Look-ups in named tables: a row name and a column name give one cell, copied from the table.

Table tilaza
	tifeti	leda	dutaf	nogizad	gikit
tuboduz	203	128	71	132	238
getuvo	107	194	116	124	94
fur	178	62	73	167	166
lifiba	168	189	164	125	139
zibavit	164	155	168	96	150
ruge	151	147	160	106	148
mag	156	178	207	153	136
dud	152	168	200	87	178
bis	157	158	169	134	135
befav	124	152	70	151	170

What is the tifeti of mag in tilaza?
156
What is the leda of bis in tilaza?
158
What is the dutaf of fur in tilaza?
73
What is the leda of befav in tilaza?
152
What is the gikit of bis in tilaza?
135
What is the gikit of lifiba in tilaza?
139
What is the nogizad of tuboduz in tilaza?
132
What is the leda of tuboduz in tilaza?
128
What is the dutaf of befav in tilaza?
70
What is the dutaf of getuvo in tilaza?
116
What is the leda of zibavit in tilaza?
155
What is the nogizad of fur in tilaza?
167
What is the tifeti of ruge in tilaza?
151

gol.tsv
	zegevis	tesuzo	gedu	pepilir	ropemor	teg	giz	vekud	punapag
vigobe	4.975	7.188	4.287	7.265	4.133	7.205	7.166	4.187	7.171
zet	5.094	8.497	3.215	8.613	2.779	8.530	8.463	2.886	8.484
las	4.800	3.707	7.095	3.681	7.738	3.684	3.708	7.643	3.681
pek	4.605	1.959	8.538	1.880	9.544	1.914	1.978	9.382	1.926
miseza	5.002	6.323	4.963	6.375	5.032	6.331	6.302	5.044	6.305
nore	4.971	8.055	3.603	8.157	3.233	8.082	8.030	3.328	8.039
falat	4.776	3.705	7.104	3.679	7.739	3.682	3.707	7.646	3.679
pugideg	4.852	6.746	4.676	6.808	4.587	6.757	6.733	4.629	6.725
vumeg	4.676	1.964	8.512	1.886	9.542	1.920	1.978	9.375	1.933

tesuzo of vigobe is 7.188
giz of pugideg is 6.733
giz of miseza is 6.302
zegevis of falat is 4.776
tesuzo of pek is 1.959
gedu of vigobe is 4.287
vekud of zet is 2.886
vekud of vigobe is 4.187

Table vunom
fields: sanilak, sena, mikibag, vonoza, zeki
vop: [228, 802, 149, 814, 798]
ful: [323, 763, 249, 757, 767]
nenonil: [818, 194, 802, 157, 196]
dop: [808, 163, 792, 168, 172]
tinekun: [652, 184, 782, 204, 185]
sikiko: [199, 785, 159, 807, 791]
modis: [798, 163, 799, 201, 201]
pamuzof: [205, 783, 178, 813, 790]

What is the sena of sikiko in vunom?
785
What is the vonoza of dop in vunom?
168
What is the mikibag of modis in vunom?
799
What is the zeki of modis in vunom?
201
What is the sena of nenonil in vunom?
194
What is the mikibag of nenonil in vunom?
802
What is the sanilak of tinekun in vunom?
652
What is the sanilak of dop in vunom?
808
What is the mikibag of vop in vunom?
149
What is the mikibag of ful in vunom?
249
What is the zeki of nenonil in vunom?
196
What is the sanilak of sikiko in vunom?
199
What is the sanilak of ful in vunom?
323
What is the vonoza of modis in vunom?
201

sabut.tsv
	giroki	panapan	ged	mok	luvuk
gir	11	-31	14	-32	14
pebezil	-81	60	-79	63	-81
pode	52	-76	60	-79	59
sopo	11	-31	14	-32	13
vabido	-3	-15	-1	-15	-2
vog	-17	0	-16	0	-16
laf	-55	35	-54	37	-55
fovus	-81	60	-79	63	-81
sedoro	10	-31	12	-32	12
pof	18	-39	22	-40	21
miti	-36	18	-34	19	-35
sopaz	-63	43	-62	46	-64
mova	-45	27	-43	28	-44

vog, mok: 0
vog, luvuk: -16
pode, panapan: -76
pebezil, ged: -79
sopaz, luvuk: -64
gir, giroki: 11
Which row has the largest giroki? pode

Table lam
	bal	mot	tig	vut	mimap	migika
niziti	-88	38	65	73	-89	66
renu	-87	44	76	72	-80	58
zif	72	-61	-87	-95	65	-74
dilanul	-86	-81	61	-78	58	-92
roserik	70	-66	-89	-81	64	-81
tol	-52	29	60	62	-76	55
risotev	64	-66	-81	-89	66	-87
far	-89	47	66	60	-89	75
bofi	66	-64	-89	-90	59	-78
suz	68	-63	-89	-82	61	-82
sizem	-85	46	65	63	-88	66

What is the migika of niziti in lam?
66
What is the bal of zif in lam?
72
What is the mimap of tol in lam?
-76
What is the migika of roserik in lam?
-81
What is the mimap of niziti in lam?
-89
What is the bal of bofi in lam?
66
What is the tig of suz in lam?
-89
What is the bal of renu in lam?
-87

fisek =
|  | luf | rav |
|---|---|---|
| bez | 47 | 239 |
| loz | 55 | 228 |
| tofur | 226 | 51 |
| rup | 239 | 36 |
| givelov | 224 | 41 |
| mal | 43 | 234 |
| bor | 237 | 47 |
| lus | 44 | 245 |
| parile | 230 | 44 |

mal, luf: 43
mal, rav: 234
loz, luf: 55
givelov, luf: 224
parile, luf: 230
bez, rav: 239
givelov, rav: 41
rup, rav: 36
bor, luf: 237
tofur, luf: 226
Row with the largest luf: rup

vorube
         goror  gava
rik        184   180
digop      205   199
naguzik     39    39
purog      226   217

What is the goror of purog in vorube?
226
What is the goror of naguzik in vorube?
39
What is the goror of digop in vorube?
205
What is the gava of purog in vorube?
217
What is the gava of naguzik in vorube?
39
What is the gava of rik in vorube?
180
What is the gava of digop in vorube?
199
What is the goror of rik in vorube?
184
Row with the largest goror: purog

Table dus
|  | dekodod | kiroru | kek | panopu | dib | nasab | zasagid |
|---|---|---|---|---|---|---|---|
| lig | 237 | 183 | 173 | 97 | 117 | 138 | 245 |
| megod | 137 | 162 | 196 | 235 | 136 | 133 | 73 |
| bepa | 84 | 134 | 121 | 244 | 147 | 193 | 127 |
| siz | 167 | 171 | 115 | 31 | 228 | 133 | 212 |
| kur | 239 | 188 | 172 | 89 | 117 | 134 | 253 |
| naf | 92 | 136 | 126 | 244 | 143 | 190 | 129 |
| vilamum | 238 | 184 | 171 | 86 | 116 | 135 | 252 |

What is the nasab of megod in dus? 133
What is the panopu of bepa in dus? 244
What is the dekodod of siz in dus? 167
What is the dib of megod in dus? 136
What is the panopu of lig in dus? 97
What is the kek of naf in dus? 126
What is the panopu of naf in dus? 244
What is the kiroru of siz in dus? 171
What is the dib of lig in dus? 117
What is the kiroru of kur in dus? 188
What is the dekodod of naf in dus? 92
What is the zasagid of siz in dus? 212
What is the dekodod of kur in dus? 239
What is the panopu of vilamum in dus? 86
What is the zasagid of bepa in dus? 127
What is the kek of kur in dus? 172
What is the zasagid of megod in dus? 73
What is the kiroru of megod in dus? 162
What is the dib of siz in dus? 228
What is the nasab of siz in dus? 133
Row with the largest nasab: bepa

basakas =
        dokuv  fesenos    daf    ket    zel  giromo
nuv     63354    17101  42048  46789  54178   69409
diduru  41853    57890  10868  48837  20154   30321
biromo  71185    76454  38822  59567  46747   59370

What is the giromo of diduru in basakas?
30321
What is the dokuv of biromo in basakas?
71185
What is the daf of nuv in basakas?
42048
What is the fesenos of diduru in basakas?
57890
What is the fesenos of nuv in basakas?
17101
What is the ket of diduru in basakas?
48837
What is the zel of biromo in basakas?
46747
What is the dokuv of nuv in basakas?
63354
What is the fesenos of biromo in basakas?
76454
What is the ket of nuv in basakas?
46789
What is the daf of diduru in basakas?
10868
What is the ket of biromo in basakas?
59567

bom:
,puv,kiv,sibibad,zaf,bemolup,gor,puganek,muki,vano,bulapak
beg,-279,-568,276,64,-47,272,11,-6,141,26
pap,-176,135,263,253,152,-107,-89,1,-112,80
popino,169,175,62,100,57,-59,-41,-76,-33,136
pudebas,-166,6,168,-77,379,271,5,-12,114,-25
menepi,-12,144,120,98,162,-81,-46,12,35,47
liva,507,171,250,394,85,167,171,-105,96,-10

pudebas, gor -> 271
pudebas, kiv -> 6
menepi, puv -> -12
beg, gor -> 272
pap, puganek -> -89
popino, gor -> -59
pudebas, puv -> -166
pudebas, bulapak -> -25
menepi, kiv -> 144
menepi, sibibad -> 120
menepi, puganek -> -46
popino, puganek -> -41
liva, zaf -> 394
menepi, bemolup -> 162
pap, vano -> -112
beg, puganek -> 11

senaner:
         nasera  malatuk  vur  zakuz  kinobu  zad  viz  lusem
bizadi       28       37   75     75      69   29   75     28
gaf          23       23   80     80      84   24   80     24
bimaboz      19       28   85     85      78   19   85     19
fes          84       75   19     20      26   84   19     84
goz          19       30   85     84      76   20   84     20

bimaboz, viz -> 85
bimaboz, lusem -> 19
gaf, nasera -> 23
gaf, vur -> 80
goz, nasera -> 19
fes, kinobu -> 26
fes, malatuk -> 75
goz, kinobu -> 76
fes, zad -> 84
gaf, lusem -> 24
fes, zakuz -> 20
gaf, viz -> 80
goz, viz -> 84
goz, lusem -> 20
fes, viz -> 19
bizadi, zakuz -> 75

